Rotation paths and how fast each direction turns (degrees each step)
Each turn is a multiple of 5 degrees from 10 to 175, or 0.
Each row of a path follows its step; steps can be skipped.
path 1
step 0: [ 3.14 -1.10 -0.69  2.79 -1.29  1.30 -0.40  0.22  1.09 -0.67 -0.67  2.29
 -1.83 -0.79  0.53 -2.49 -0.45  0.61 -0.18 -0.48 -3.56  1.36  0.56  1.12
 -0.54  1.23 -1.29 -0.49  0.11  1.90  0.86  1.16 -1.62  0.17  2.19  0.77
 -1.18  0.09  0.39  0.34 -0.62  1.08  0.65  1.40 -1.99 -4.64 -0.34  0.30
  2.60]
step 1: [ 0.72 -1.69 -1.25  0.71 -2.90  0.12  1.87 -0.02  0.84  0.87  4.16  1.33
 -0.75 -0.78 -1.26 -0.01  0.24 -2.81 -0.79  2.26  1.67  1.53 -0.33 -0.24
 -0.57 -1.11 -0.45 -1.71 -2.05  0.64 -1.89 -0.16 -2.67  0.69  0.34  0.92
  0.04 -1.01  0.29  1.70  1.01 -1.99  0.19 -0.34  0.93 -4.19  0.97 -1.85
  1.68]
step 2: [ 4.78 -2.12  0.54 -1.80 -3.15  1.31 -0.97 -0.35  0.22  0.10 -0.56  0.78
 -2.58 -1.31  0.79  1.39 -0.38 -3.12  0.04 -1.06 -1.21  0.38 -1.61  2.14
  1.71  1.56  1.82  0.01 -0.30 -0.38 -1.34 -0.82 -1.32 -0.89  0.10 -0.28
 -0.41  0.41 -0.52  1.71 -0.71 -0.17 -0.02  1.01 -1.46 -2.14 -0.47  2.14
  2.39]
step 3: [ 3.15  0.01 -0.86 -0.03 -2.28  0.08  1.02  2.75  1.19 -2.37  1.59  0.89
 -1.55  1.40 -0.36 -1.31  0.19 -0.77 -0.16  0.67 -1.62  1.65  0.47  1.62
 -2.19 -2.25  1.62 -0.89  0.75 -0.07 -2.08 -0.15 -3.04  3.18  0.29 -0.77
  1.59  1.69  1.08  0.47 -0.29  0.49 -1.35 -1.12 -0.73 -3.20  0.74 -0.07
 -1.64]
step 4: [ 2.19 -0.67 -1.54 -1.07 -1.88  0.11  0.73  0.42  0.23 -1.37  0.07 -0.20
 -0.18  0.27  0.76 -2.84 -1.29 -1.63  1.80  1.27  0.70 -1.23 -2.61  0.79
 -0.52 -0.67  1.30  0.60 -1.40 -1.06  0.79 -0.91 -0.32 -1.14 -1.33  0.63
 -1.38  1.29 -0.62  3.20 -1.60 -1.17  2.67 -2.42 -1.51 -4.06  1.91  0.41
  2.72]
step 6: [ 0.01 -0.30 -1.46 -0.48 -2.46 -0.02  0.20  2.06 -0.81 -1.38  1.51  1.94
 -0.57  2.64 -0.06 -1.08 -0.52 -1.00 -0.04  0.11 -0.04 -2.85 -3.09  1.72
  1.25  1.40  0.41 -0.66 -0.59 -1.33 -2.46 -0.53 -2.46 -0.83 -0.27  3.41
  1.03  0.37 -1.94 -1.32 -0.11 -1.93 -0.10 -0.71 -1.75 -3.01  2.40  0.55
 -1.45]
step 7: [ 2.25  0.10 -1.00  2.06  0.07  1.13 -0.73  1.06 -0.57 -1.31 -0.80  2.14
 -1.62 -0.45  1.35 -0.71 -1.26 -1.28 -0.65 -0.35 -3.27  0.66 -0.97  2.27
 -0.81  0.49 -0.86  1.83  0.98  1.70 -0.22  1.58 -0.19 -1.51 -1.42  2.78
 -0.81  0.92  2.97 -0.04 -1.92  1.70  1.49  0.66  0.59 -4.05  2.65  0.36
  1.08]
step 8: [-1.27 -0.33 -1.19  1.34 -0.66  1.13  0.73  0.28  1.37  0.27  2.33  2.51
 -2.03  1.03  0.61 -1.37 -0.42 -2.42  2.23  1.72 -0.69 -0.40 -0.85  0.67
  1.61 -1.12 -2.16 -2.10 -1.11  0.18 -1.16  1.15 -0.94  2.10  1.47  1.36
  0.60 -1.27 -0.26 -0.43  2.46 -1.03  0.96 -0.55  0.77 -5.51  0.05 -0.54
  1.54]
step 10: [ 2.28 -1.35 -0.61 -1.56 -0.36 -0.31 -0.42  1.67  1.69 -1.35  0.45  1.21
 -3.46  1.39  0.50  1.74 -0.59 -4.31 -0.36  0.42 -2.26 -0.30  1.31  1.20
  0.24 -1.47  0.68  0.23  0.57  0.63 -3.28 -0.40 -0.96  1.31  0.46 -0.10
  1.60  0.08  1.36  0.29  0.98  1.43 -1.44 -1.87  1.82 -3.55  0.50  0.47
 -1.11]
step 11: [ 1.93 -1.73 -1.85 -0.43 -0.85 -0.33  1.62  2.22  2.35 -0.36 -0.64  0.91
 -1.10  0.05  0.91 -0.73 -2.16  0.26  3.58  1.59 -1.10 -0.39 -1.49  2.28
 -0.07 -2.35  0.80 -1.67 -0.50  0.86  1.07 -1.02 -0.66  1.29 -1.59 -0.31
 -1.32  1.78 -2.48  0.61 -1.01  0.72  0.84 -1.17 -2.46 -3.21  1.79  1.71
  1.47]
step 12: [ 0.55  0.48 -0.36  1.04 -1.50  1.21  0.30  2.21  3.04 -0.61  2.56 -1.37
 -0.09 -0.10  1.91  1.21 -2.35 -2.63  0.45  2.71 -0.06 -0.74  0.93  1.91
 -1.93 -0.62  0.33  2.08 -1.36 -2.59 -0.85 -0.84 -1.09  0.44  0.01  1.35
 -1.45  0.97  3.63  1.66 -0.19  0.52  0.52 -1.79  1.73 -1.96  0.07  0.83
  1.84]
[-0.44 -0.02  0.68 -0.55 -0.09  0.40 -0.34  0.24  0.18 -0.28 -0.51  0.83
 -0.07  0.35 -0.26  0.15  0.25 -0.67  0.23  0.66  0.32  0.55 -0.01  0.07
 -0.60  0.77  0.60  0.11  0.09 -0.24 -0.25 -0.51 -0.98 -0.26  0.11  0.15
  0.44 -0.35 -0.29 -0.66  0.15  0.37  0.65  0.47  0.16  0.82 -0.05  0.36
  0.25] -> 100
[ 0.42  0.17 -0.18 -0.43  0.80  0.28 -0.35 -0.23 -0.21  0.55 -0.33 -0.55
  0.20  0.81  0.22  0.32 -0.25 -0.72 -0.75 -0.53 -0.36  0.34  0.26  0.29
  0.04  0.45  0.32  0.80 -0.11 -0.03  0.83  0.18 -0.04  0.35  1.03  0.39
 -0.34  0.24  0.54  0.14 -0.19  0.01  0.19  0.00  0.30 -0.30 -0.43  0.69
  0.37] -> 145
[ 0.11 -0.28  0.76 -0.50  0.13 -0.81  0.40  0.48 -0.33  0.49 -0.26  0.21
  0.56  0.73  0.23 -0.27 -0.52 -0.44 -0.27  0.32  0.12 -0.84 -0.24 -0.11
 -0.15  0.40  0.02 -0.30 -0.20 -0.29 -0.79  1.13  0.38  0.50  0.20 -0.09
  0.32 -0.59 -0.48  0.45  0.43 -0.27  0.26 -0.38  0.01 -0.12 -0.29 -0.48
  0.19] -> 160
[ 0.45 -0.37  1.02  0.67  0.82 -0.17  0.12  0.61  0.57 -0.55  0.37 -0.20
  0.00 -0.65  0.26  0.34 -0.57  0.12 -0.53 -0.04 -0.20  1.03 -0.19  0.21
 -0.70 -0.24  0.33  0.12  0.32 -0.11  0.26  0.97  0.32 -0.28 -0.40  0.19
  0.09 -0.20 -0.01 -0.14 -0.30 -0.36 -0.02  0.70 -0.44  0.13 -0.05  0.12
 -0.14] -> 160
[-0.59  0.03  0.03 -0.47 -0.13  0.21 -0.44  0.45 -0.50 -0.87  0.16 -0.18
  0.39 -0.30 -0.17  0.83 -0.34  0.35 -0.68 -0.62 -0.65 -0.06 -0.29  0.32
  0.73  0.93  0.30  0.39  0.25  0.03 -0.82 -0.14 -0.39  0.16 -0.12 -0.54
  0.51  0.15 -0.26  0.21  0.11 -0.05 -1.04 -0.13 -0.18 -0.14 -0.02  0.19
 -0.30] -> 100
[-0.21 -0.23 -0.06 -0.24 -0.27  0.06 -0.59  0.18 -0.57 -0.17  0.17  0.30
 -0.63 -0.65  0.52 -0.44 -0.70  0.27 -0.14  0.30 -0.41  0.19  0.27 -0.80
 -0.29 -0.54  0.41 -0.36  0.40 -0.06  0.19  0.17 -0.08  0.67  1.23  0.14
 -0.28  0.38 -0.54 -0.82  0.64 -0.23 -0.15 -0.18  0.59 -0.09 -0.20 -0.06
 -0.60] -> 145
[-0.17 -0.22  0.39 -0.25 -0.24  0.33 -0.98 -0.54 -0.43 -0.21 -0.12 -0.35
 -0.63 -0.63  0.21 -0.15  0.31 -0.81 -0.03  0.39 -0.04  0.24  0.23  0.08
 -0.14  0.06 -0.02  0.60  0.01  0.48 -1.03  0.08  1.62 -0.33 -0.17  0.17
 -0.15 -0.16  0.14  0.54 -0.18  0.19  0.36 -0.41  0.17  0.12  0.28  0.21
 -0.06] -> 135
path 2
step 1: [ 1.05  0.34  0.71  0.09  1.60 -1.92 -0.30 -2.88 -2.75 -0.89 -0.39 -0.37
 -0.72  2.71  0.87 -1.42  0.05 -2.44 -0.83  0.48 -1.58  1.82  2.09  1.23
 -2.63  1.48  1.18 -0.39 -0.88  1.01  1.82  1.23 -0.75 -1.09  0.06 -0.77
 -0.67 -0.98  1.14 -1.80  1.30  2.45  0.11  1.18 -1.71 -1.61  2.61  0.82
  2.20]
step 2: [ 0.05 -0.22  0.09 -1.51 -1.40 -2.33 -2.10 -0.87 -0.90  2.33  0.18  2.13
 -1.05 -0.39  0.27  0.55  0.95  0.93 -2.32  2.63  0.08  1.51  2.69  1.31
 -1.39  2.61  0.69 -0.32 -0.17  0.63 -1.16  2.40  0.37  2.34 -1.19  1.71
 -0.82 -1.01  1.43  1.10  2.90  0.36  0.04  1.26 -0.92 -1.80  0.86  1.12
  2.38]
step 3: [ 2.97  1.50 -2.34  0.27  2.17  0.13 -1.64  1.37 -1.11  1.41 -1.77  0.86
 -1.84 -0.41  2.06 -0.24 -0.18 -1.08 -3.96  1.98  2.46  1.54 -1.50 -0.02
 -2.07 -0.53  1.97 -0.14  0.19  2.25 -2.37  0.65 -0.40  0.09 -0.65  1.08
 -0.57 -0.18  0.30 -0.14  1.56 -0.31 -0.66 -0.32  1.04 -1.21  0.21  2.30
  1.30]
step 4: [ 1.34  1.88  0.62  1.44  3.08  0.42 -2.77 -0.14 -1.80  0.17 -2.51 -0.35
 -0.20 -0.60  1.62 -1.35  0.67 -1.66 -1.18  2.36  1.10 -0.68  1.12  0.37
 -0.40  1.21 -0.50  0.30 -0.26 -0.42 -0.05 -0.17 -0.99 -1.55 -2.03 -0.18
  1.99 -0.32 -0.76  2.10  2.36  4.17  0.35  0.85  0.18 -1.66  1.35  0.95
 -1.92]
step 6: [ 0.94  0.40 -1.13 -0.79  1.26 -0.47 -0.09  0.82  1.81  0.47 -2.63  1.12
 -2.98 -3.72  2.15  1.57 -1.25  0.28  0.46  0.83 -1.52  1.49 -0.69  0.71
 -1.79 -0.37 -0.90 -3.11 -1.46  0.67 -1.82 -0.58  0.60 -0.69 -2.00  1.12
 -1.29  0.04  0.61  1.65  0.97 -0.70  0.50 -1.10 -0.17 -3.96  0.87 -1.16
 -1.08]
step 7: [-0.52 -0.31 -0.83  2.14  1.18  1.32  0.98  0.46 -1.64  2.02 -1.38 -1.11
 -0.87 -2.01  0.32 -0.19 -1.25 -3.94 -1.15 -0.29 -2.27 -0.37 -2.35  0.22
 -0.47  0.55 -0.43 -0.32 -0.22 -0.44 -0.76 -2.16  1.74 -2.38 -3.25 -0.68
 -0.85 -1.64 -1.85 -0.01  3.56 -0.18 -0.03  0.54  0.09 -2.48  0.80 -0.66
  0.42]
step 8: [-0.74  0.60 -1.00  0.80 -0.40 -0.29  0.88 -0.33  0.07  0.35 -0.72  0.42
 -1.15 -0.50 -1.08  0.37  3.42  0.31 -1.87  0.80 -3.47 -2.21 -2.53  0.72
 -0.68  2.44 -2.25  1.82  0.51 -1.28 -0.72  1.29  2.47 -2.26 -2.58  0.43
 -0.21  1.98  0.38  2.18  2.73  0.44 -0.77 -0.54 -0.53 -0.32  1.09 -1.17
 -1.22]
step 9: [-0.67 -0.54 -1.89 -0.91  1.38  1.99  1.95  2.23  1.44 -0.90 -0.39 -1.98
 -0.33 -1.94  1.45  2.30 -0.82  0.91 -2.37 -0.67 -2.16 -0.01 -0.36 -1.76
 -2.32  2.19 -0.30  1.85 -0.59 -0.17 -2.59  0.03 -0.22 -1.49 -0.51  3.25
  0.96  1.45  0.52  1.36  1.22 -1.88  0.91 -1.95 -1.23  0.54  0.67 -1.03
 -0.91]
step 10: [-1.68 -1.23 -0.61  0.40 -0.59  3.62  1.36 -0.65 -1.17 -1.66 -1.75  1.28
  1.55 -2.87  0.24  0.85 -2.96 -0.46 -1.69  1.84 -2.19 -0.41 -1.18 -1.43
  0.02 -1.65 -0.15  0.98  0.83 -0.62 -1.37 -2.62  1.08 -1.42 -0.83  2.39
  1.54  1.01 -1.85  1.99 -0.99  1.70  0.24 -0.01  0.14 -0.61  0.75 -1.95
 -0.67]
step 11: [-2.46 -0.97 -1.13  0.74 -0.19  1.55  2.38 -0.96 -0.49 -3.21 -0.97 -0.49
  0.06  0.73 -1.16  1.31 -1.02 -0.48 -0.16  0.14 -4.22 -0.83 -0.39  1.31
  0.89  0.21 -0.44 -0.07  2.70 -0.63  0.51  0.65 -0.96 -3.76 -2.06  0.40
 -1.21  2.09 -0.87 -1.24 -0.93  1.32 -1.84 -0.14 -0.42  0.25  2.05  1.89
 -0.10]
step 12: [-0.51 -3.13 -0.27 -0.87 -0.92 -1.19  2.52  0.37  0.08 -2.89 -1.29 -0.17
 -1.95  1.97 -0.93  0.97 -1.25  2.69 -0.22 -0.43 -5.08 -0.70  1.84 -1.75
 -0.01  0.22  0.31 -0.77  1.33 -0.16 -1.43  1.53  0.20  0.57 -0.68  0.35
  0.59  0.63 -0.17  1.37  1.07  0.26  1.54 -0.88 -2.21 -0.61  1.36 -0.93
  1.81]
[ 0.40 -0.03 -0.01 -0.08 -0.80  0.58 -0.69  0.53  0.34  0.17 -0.46 -0.10
 -0.62 -0.18  0.07  0.31 -0.55  0.89 -0.57 -0.46  0.54  0.01 -0.03 -1.03
 -0.62 -0.35 -0.52 -0.31 -0.44 -0.25  0.24 -0.18  0.42  0.20  0.25 -0.04
  0.19 -0.19 -0.49 -0.54 -0.07 -0.15 -0.59 -0.49 -0.52 -0.24  0.53  0.25
  0.35] -> 110
[-0.20 -0.62 -0.74  0.32 -0.34  0.21 -0.03 -0.22 -0.21  0.30  0.41  0.07
 -0.12 -0.45  0.37 -0.71  0.18  0.58 -0.38  0.32 -0.23  0.57  0.14 -0.21
  0.68  0.69 -0.59 -0.46  0.11  0.22  0.27 -0.37  0.52  0.56 -0.30  0.29
 -0.37 -0.10 -0.03 -0.83  0.14  0.91 -0.29  0.29  0.61  0.87 -0.25 -0.36
 -0.34] -> 130
[ 0.11  0.15 -0.43 -0.10  0.75  0.01 -0.34  0.04  1.18 -0.84 -0.03 -0.41
 -0.18  0.14  0.01 -0.60  0.31  0.44  0.36  0.07  0.05  0.37 -0.27  0.32
 -0.45  0.22 -0.55  0.11 -0.26  1.08  0.12  0.07 -0.39 -0.96  0.15  0.01
 -0.52  0.14  0.42 -0.63 -0.48  0.14  0.11 -0.10  0.18 -0.30  0.86  0.05
 -0.27] -> 140
[-0.04  1.01 -1.27 -0.63 -0.31 -0.68  0.04 -0.21  0.12  0.15  0.55 -0.28
  0.05  0.09  0.37 -0.17  0.23 -0.52 -0.07  0.38  0.75  0.43  0.11  0.15
 -0.05 -0.54 -0.17  0.01 -0.62 -0.32 -0.01 -0.10 -0.03  0.27 -0.87 -0.22
  0.52 -0.35  0.37 -0.18  0.11  0.72  0.13 -0.12 -0.69 -0.50 -0.25  0.39
  0.22] -> 20
[ 0.86 -0.23 -0.21  0.16 -0.82  0.03  0.53  0.54 -0.49  0.65 -0.14 -0.59
  0.03  0.04 -0.67  0.04  0.08  0.80 -0.23  0.84  0.30  0.28 -0.18  0.08
  0.29  0.39  0.31  0.69 -0.76  0.39  0.18 -0.22 -0.20 -0.98  0.24 -0.22
  0.32  0.37  0.60  0.16  0.38 -0.29  0.06  0.57  0.06 -0.20 -0.38 -0.07
  0.11] -> 65
